0: vec![0.6, 1.8, -1.7, 0.7, -1.1, -0.5, -1.0, 0.2, -1.0, 3.3, 0.1, 0.0, -1.2, 1.6, -1.1, 0.5]
1: vec![0.4, -1.5, 1.9, -0.3, 0.7, -0.1, 0.0, 0.9, 1.3, -0.2, -0.7, -0.5, 0.8, -1.6, 0.4, -1.3]
2: vec![2.1, 1.9, -0.7, -0.9, -3.1, -0.7, 1.6, -1.8, 1.1, 0.6, 1.9, -1.5, -1.5, -0.5, -1.1, 2.8]
3: vec![-1.0, 0.8, -0.6, 0.3, 1.4, 1.1, 0.5, 1.0, -0.1, 1.0, -0.6, 1.4, 0.1, -0.7, -0.3, 1.1]
4: vec![-0.4, -2.4, 0.7, -0.3, 1.9, -1.2, -1.8, -1.4, 1.3, -2.2, -1.8, 1.6, -0.2, 0.0, -0.3, 0.9]
5: vec![0.8, -0.8, -0.3, -1.7, -0.6, 0.3, -0.5, -0.3, 0.2, -0.3, -0.1, -0.4, 0.7, 0.5, 0.0, -0.8]
6: vec![0.8, -1.8, 1.1, -0.9, 0.7, -0.4, -0.3, 0.5, 0.3, 0.3, 0.1, 0.2, 0.7, 0.5, 0.2, -1.4]
7: vec![-0.2, -0.5, 0.3, 1.0, 0.4, -0.7, 0.9, 0.0, -0.1, -0.5, -1.0, -2.4, -0.3, 1.0, 0.6, 0.1]
8: vec![-1.5, -1.3, 1.9, -0.7, 0.6, 1.1, -0.6, 0.3, 0.4, -0.6, 0.9, 0.3, -0.2, -0.1, 1.7, -1.0]
9: vec![0.4, 0.7, -1.0, 2.1, -0.3, 0.7, 1.1, -0.4, 0.3, -1.4, -0.4, -1.6, -1.9, -1.0, -0.1, 1.3]
10: vec![0.6, -1.4, 1.1, -0.6, 1.0, -0.1, -0.1, 0.4, 0.3, -0.2, 0.2, 0.0, 0.4, 1.0, -0.1, -1.2]
11: vec![-1.5, 1.3, -1.2, 1.1, -0.7, 1.5, 1.2, 1.3, -1.8, 0.0, 0.8, -0.2, 0.3, 0.8, 1.4, -1.3]
12: vec![-0.6, 1.0, 0.4, -0.6, 0.0, -1.4, -1.2, -0.6, 0.3, 2.0, -0.1, 1.2, 0.8, 0.5, -0.8, 0.5]
13: vec![-1.4, 0.4, -3.0, 0.5, 0.8, 1.2, -1.7, -0.3, -1.0, 0.5, -0.1, 2.2, 0.5, 0.3, 0.2, -0.2]
14: vec![0.6, -2.4, 1.7, -0.3, 0.4, -1.3, -0.7, -0.2, 0.9, -1.6, -0.6, 0.3, -1.4, 0.5, 1.1, 1.1]

vec![-0.6, 0.2, 0.1, -1.2, 0.1, -0.9, -0.3, -0.6, -0.8, 0.1, 0.2, 2.5, -0.6, 1.4, 0.4, 0.6] 12
vec![-2.1, 0.9, -0.8, 0.8, 0.8, -0.2, 0.9, 0.9, -0.7, 0.0, 0.0, 1.9, -0.9, 0.4, 1.0, 0.8] 3
vec![-0.7, 0.8, -0.9, 0.3, -0.1, 1.2, -0.2, 1.3, -1.1, 1.3, 0.8, -0.3, 0.6, 0.8, 1.4, -0.9] 11
vec![1.2, 0.8, -0.3, -0.2, -0.1, 0.4, 0.7, 0.2, 0.2, 0.4, 0.9, -0.2, -0.7, -0.4, 0.4, -0.4] 5
vec![-2.3, 0.9, -0.1, 0.7, 0.6, 2.1, 0.9, 1.3, -0.4, 0.2, 0.8, 0.4, 0.4, 0.6, 1.4, -1.1] 11
vec![0.2, 1.1, -1.6, 0.5, -2.5, -0.1, 0.3, 0.8, -1.4, 0.5, 0.6, -0.4, -0.2, 0.3, 0.6, 0.2] 11
vec![-0.5, -2.2, 0.6, -0.5, 1.7, -1.2, -1.2, -0.6, 1.2, -2.1, -1.7, 1.1, -0.2, 0.4, 0.5, 0.9] 4
vec![0.5, -0.2, 0.4, -1.2, -1.3, 0.4, 1.2, 0.2, 1.4, -0.2, 1.1, -1.4, 0.1, -0.5, 0.8, 0.5] 5
vec![-0.1, -1.5, 1.5, -2.8, 1.3, 0.9, -0.3, -0.2, 0.8, -2.2, 0.5, 2.1, -0.2, -0.3, 1.2, 0.1] 8
vec![-0.2, 0.9, -0.1, -0.8, -0.5, 1.0, 0.6, -0.5, 0.9, 1.3, 0.6, -1.5, -0.4, 0.1, -0.5, 0.8] 5
vec![-0.6, 1.3, 1.1, -1.0, -0.9, -1.7, -0.2, -0.5, -0.1, 2.0, 0.9, 1.2, 1.2, 0.6, -0.5, 0.3] 12
vec![-0.1, 0.8, -0.1, -1.0, -0.8, 0.9, 0.8, -0.4, 1.5, 1.4, 0.9, -2.0, -0.4, 0.1, -0.8, 0.7] 5
vec![-1.3, 0.9, -1.2, 0.5, -2.1, 0.5, 0.3, 0.1, -1.2, 0.0, 1.9, -0.5, 0.2, 0.7, 1.2, 0.2] 11
vec![-0.8, 0.5, -0.2, 1.0, 1.0, 0.7, 0.1, -0.2, 0.7, 0.4, -0.6, -0.7, -0.7, -0.6, -0.6, 0.2] 3
vec![-0.3, -1.7, 1.7, -2.9, 1.1, 1.0, -0.2, 0.2, 1.0, -1.7, 0.4, 1.9, 0.2, -0.1, 1.3, 0.0] 8
vec![-0.9, 1.2, -1.4, -0.2, -0.1, 1.6, 0.1, 1.4, -1.3, 1.4, 1.2, 0.4, 1.4, 0.9, 1.7, -1.0] 11
vec![-1.7, 0.8, -0.8, 0.6, 0.1, 0.4, 1.2, 0.7, -0.6, -0.1, 0.1, 1.5, -1.0, 0.0, 0.7, 1.1] 3
vec![1.0, 0.8, -0.5, 1.2, -0.9, 1.0, 0.7, -0.1, 0.6, 0.7, 1.0, -2.0, -1.6, -0.3, -0.1, 0.2] 9
vec![-1.2, 0.2, -0.4, 0.0, 1.1, -0.5, -0.3, 0.3, -0.5, -0.2, -1.0, 1.1, 1.0, 0.3, 0.2, -0.4] 3
vec![-0.1, -0.8, 0.4, -1.0, -1.3, 0.5, 0.8, 0.6, 1.2, 0.0, 0.8, -1.6, 0.3, -0.3, 0.7, 0.2] 5
vec![-1.5, 0.4, -3.0, 0.8, 0.7, 1.3, -1.9, 0.2, -0.8, 0.4, -0.1, 2.2, 0.5, 0.3, 0.1, -0.3] 13
vec![-1.6, 1.5, -1.4, 1.2, -1.1, 1.5, 0.9, 1.2, -1.9, 0.1, 0.9, 0.0, 0.5, 0.5, 1.4, -1.6] 11
vec![1.3, 0.8, -0.3, -0.3, 0.2, 0.8, 0.7, -0.4, 0.0, 0.1, 1.5, -0.1, -0.7, -0.8, 0.5, -0.3] 5
vec![-1.8, 1.5, -1.6, 1.4, -1.3, 1.3, 1.0, 1.1, -2.0, -0.3, 0.8, 0.1, 0.6, 0.5, 1.0, -1.4] 11
vec![2.9, 1.1, -0.7, -1.1, -0.5, -0.2, -1.2, 0.3, -0.9, 0.9, 0.8, 1.1, 0.6, -0.5, 1.2, -1.1] 5
